Each row has a name. Each piece below is followed by the name of the row it came from. Each question is about the rows just above it.

K450: [140 153 132 145 111 112 130]
K417: [151 132 145 111 112 130 113]
K230: [ 79  90 158  83 179 163 106]
K422: [113 109 177 133 153 165 145]
K476: [ 95 136 134  78 119 127  57]
K916: [179 137 141 138  95 116 133]
asked: [151 132 145 111 112] : K417
asked: [179 163 106] : K230
The row with [ 95 136] is : K476
asked: [153 132 145 111 112 130] : K450
The row with [141 138  95 116] is : K916
The row with [119 127] is : K476

K870: [134 112  94 141 110 105 122 135 158 122 123 113 130 106 125 141 121 150
 126 132 121 106]
K904: [131 105  94 118 158 166 134 112  94 143 148 191  80  97  98 112 183 156
 165  87  91 108]
K911: [158 167 146 135 109  92  92  87  91 123 140 137 139 175 154 135 150 129
 110 100  90 116]
K619: [144 135 129 107 115 142 141 162 141 116 104 125 143 131 152 144 114 105
 131 135 149 116]
[106 125 141] is in which row? : K870
Which row holds [134 112  94 143]? : K904
The row with [152 144 114 105 131 135] is : K619
Which row holds [158 166]? : K904
asked: [80 97] : K904
asked: [109  92  92] : K911
asked: [116 104 125] : K619

K931: [151  78  93 156]
K659: [164  68  70 166]
K356: [170  57  65 184]
K213: [157  83 109 135]
K713: [181  86 141  95]
K615: [155  98 117 123]
Where do [151  78] appear? : K931
asked: [170  57] : K356

K204: [141 115 146 107 135 106 155 108 159 105 163  97 160  93 156  93 144 112
 149 118 156 119 127 125 134  99 139 108 133 138  98 156  99 164  98 145
 127 132 125 130 132 125 154 111 142 115 155  76]
K757: [146 109 167 104 155 110 149 110 125 124 144 109 160  95 178  70 189  71
 188  61 187  87 165  93 142 105 146 109 152 122 125 125 133 124 123 130
 113 134 140 109 147 109 147 107 148 118 132 111]
K486: [149 106 138 114 126 138 114 145 111 170  79 152 143  98 158 114 140 120
 139 119 157 114 142 117 131 114 143 117 145 113 141 108 147 101 152 119
 135 134 118 129 132 132 127 133 132 115 141 133]
K457: [125 119 151 112 141 109 142 122 128 137 122 117 131 120 125 107 123 129
 133 124 126 134 129 125 135 105 145 120 144 125 117 149 111 149 116 142
  99 159  92 144 113 136 120 160  97 164 114 134]
K818: [161  84 173  92 155  90 154 112 145 113 150 121 146 109 142 110 123 130
 139 109 148 114 145 114 134 131 119 128 126 131 127 135 102 146 113 152
 111 133 122 126 133 138 117 138 114 128 159 119]
K563: [140 112 146 107 153 106 146 121 143 100 156 119 126 125 123 129 123 135
 136 115 132 128 131 134 120 133 118 148 105 133 108 134 107 137 111 144
 120 150 109 138 128 135 123 110 147 102 157 115]
K511: [112 130 123 135 111 143 119 128 119 134 121 137 133 117 133 119 134 123
 129 146 115 156 100 154  87 137  99 166  95 171  75 187  72 176  88 165
  99 156 107 120 126 125 126 124 128 107 158 109]
K771: [160 108 149 106 138 114 126 136 114 145 111 170  79 152 100 148 116 136
 132 122 140 108 148 112 139 130 152 117 132 132 122 125 137 125 131 120
 135 132 130 118 146 125 132 126 147 102 173  84]
K579: [173  92 144 106 140 100 170 107 130 127 134 116 128 133 135 116 145 134
 133 139 114 155  98 148 108 124 141 117 148 107 149 127 137 129 112 145
 119 133 122 140 130 128 115 137 101 160 104 165]
K668: [137 110 153  78 188  70 188  80 180 106 156 110 135 100 158 113 147 121
 128 146 106 136 129 107 128 124 139 115 141 112 142 126 120 156 106 141
 124 116 134 129 126 134 135 137 126 142 123 146]
Where do [160 108 149 106 138 114 126 136 114 145 111 170  79 152 100 148 116 136
 132 122 140 108 148 112 139 130 152 117 132 132 122 125 137 125 131 120
 135 132 130 118 146 125 132 126 147 102 173  84] appear? : K771
asked: [149 106 138 114 126 136 114 145 111 170  79 152] : K771
Which row holds [144 112 149 118 156 119 127 125 134  99]? : K204
asked: [165  93 142 105] : K757
asked: [135 134 118 129] : K486
asked: [149 118 156 119 127 125 134  99 139 108 133 138] : K204

K520: [131 127 132 130 129 122 132 129 113 126 125 130 128 131 125 132 135]
K90: [125 132 115 115 131 130 133 121 123 124 136 122 126 129 128 125 129]
K209: [136 127 125 140 120 119 129 128  93 119 129 122 135 127 110 130 145]
K489: [107  86 111 154 168 135 122 138 133 132 139 119 132 121 120 125 106]
K410: [107 126  74 107 137 114  93 146 142 126 177  83 134  94 111  90  68]
K766: [125 107 149 116 141 116 116 135 131 138 106 115 107 122 128 127 130]
K461: [111 121  99 123 145 140 140 123  96 124 108 103 136 182 127 138 111]
K598: [119 128 145 138 136 109 114 134 107 143 115 119 111 115 109 129 132]
K358: [ 93 131 140 138 149 124 158 105  86 138 104 136 151 169 136 138  94]
K716: [129 168 111  86 154 126 185 110  98 133 123 114 108 142 130 134 124]
Which row holds [120 119]? : K209
asked: [138 111] : K461
The row with [135 122 138 133 132 139 119 132 121 120 125 106] is : K489
asked: [168 111  86 154] : K716
Which row holds [116 141 116 116 135 131 138]? : K766

K226: [124  97 160 191 139 125 207 168 116  83]
K253: [120 149 130 139 152 104 182 152  92 101]
K361: [132 114 191 139 125  97 160 154  78 131]
K41: [129  84 131  74 134 113 150 154  96 147]
K167: [125 120  94 159 156 116 105  64 148 142]
K828: [128  88 137  78 122 113 162 143  90 151]
K36: [121 114  68 179 202  96 134  81 133 122]
asked: [191 139 125  97 160 154  78 131] : K361
Which row holds [ 97 160 191 139 125]? : K226
asked: [ 97 160 154  78 131] : K361
asked: [125  97 160] : K361
Where do [129  84 131  74 134] appear? : K41

K66: [ 85 131 147 138 114]
K169: [132 143 149 133 129]
K980: [135 119 102  74  66]
K462: [179  85 131 147 139]
K998: [135 138 149 157 161]
K346: [ 91 175 132 114 129]
K755: [ 99 150 132 106 111]
K164: [ 96 140 107 115 108]
K961: [145 105 123 141 117]
K749: [165  90 121 127 114]
K507: [119 139 131 129 138]
asked: [ 85 131 147 139] : K462
[141 117] is in which row? : K961
[105 123] is in which row? : K961

K315: [ 80 161 165 165]
K754: [132  89  96 179]
K654: [126 177 171  82]
K394: [129 141 157  99]
K265: [132  89 183 100]
K656: [168  82 131 109]
asked: [165 165] : K315
asked: [131 109] : K656
asked: [ 82 131 109] : K656

K726: [113  64 123  72]
K595: [108 124 118 122]
K689: [ 64  88 166 159]
K192: [108 124 118 104]
K677: [118 147 149 144]
K145: [115  72  93  78]
K718: [134  88 159 166]
K63: [161 150 176 161]
Which row holds [ 88 159 166]? : K718
asked: [108 124 118 104] : K192
Which row holds [147 149 144]? : K677
asked: [ 64 123] : K726

K286: [140 172 157 142]
K387: [100 161 138 172]
K375: [172 140 165 164]
K234: [165  76  84 106]
K739: [125 154 128  54]
K939: [171  79 104 125]
asked: [138 172] : K387
Where do [140 172] appear? : K286

K411: [117 123 127  89 148 170  89 137 126 117 143 112 112 151 131 142 123 143
 111 137  96 137 111 140 117 108 114 146]
K578: [ 65 149 118 121 106  89 126 139 131 127 124 119 166 156 120 140 126 122
 164 133 183 108 119 152 141 123 123 116]
K753: [146 128 109 137 130 135 130 126 135 141 109 130 139  85 140 106 151 120
 120 153 103 118 139  97 117 159 132 124]
K626: [153 128 116 146 129 121 157 129 135 152 112 125 133  80 130 101 158 116
 125 138 105 120 150  97 118 165 124 115]
K897: [158 115 159  95 152 168 109 136 122 123 162 109  87 145 118 133 123 141
 108 109  86 162 127 142 116 105 129 136]
K480: [ 93 136 118  99 130 129 111 149 134 135 131 105 137 125 123 121 144 125
 131 141 109 120 127 130 117 130 131 121]
K284: [146 118 127 135 137 110 128 126 135 141 109 130 139  85 140 106 151 120
 120 153 103 118 139  97 117 159 132 124]
K895: [ 65 149 118 121 106  89 126 139 131 127 124 119 166 156 120 140 126 122
 164 133 163 113 126 117 139 147 127 112]
K558: [108 119 152 142 138 146 118 127 135 137 110 129 141  87 145 108 151 122
 116 109  98 118 137  97 116 156 126 128]
asked: [108 119 152 141] : K578
The row with [146 118 127 135 137 110 129] is : K558
asked: [137 126 117 143 112 112 151 131 142 123 143] : K411

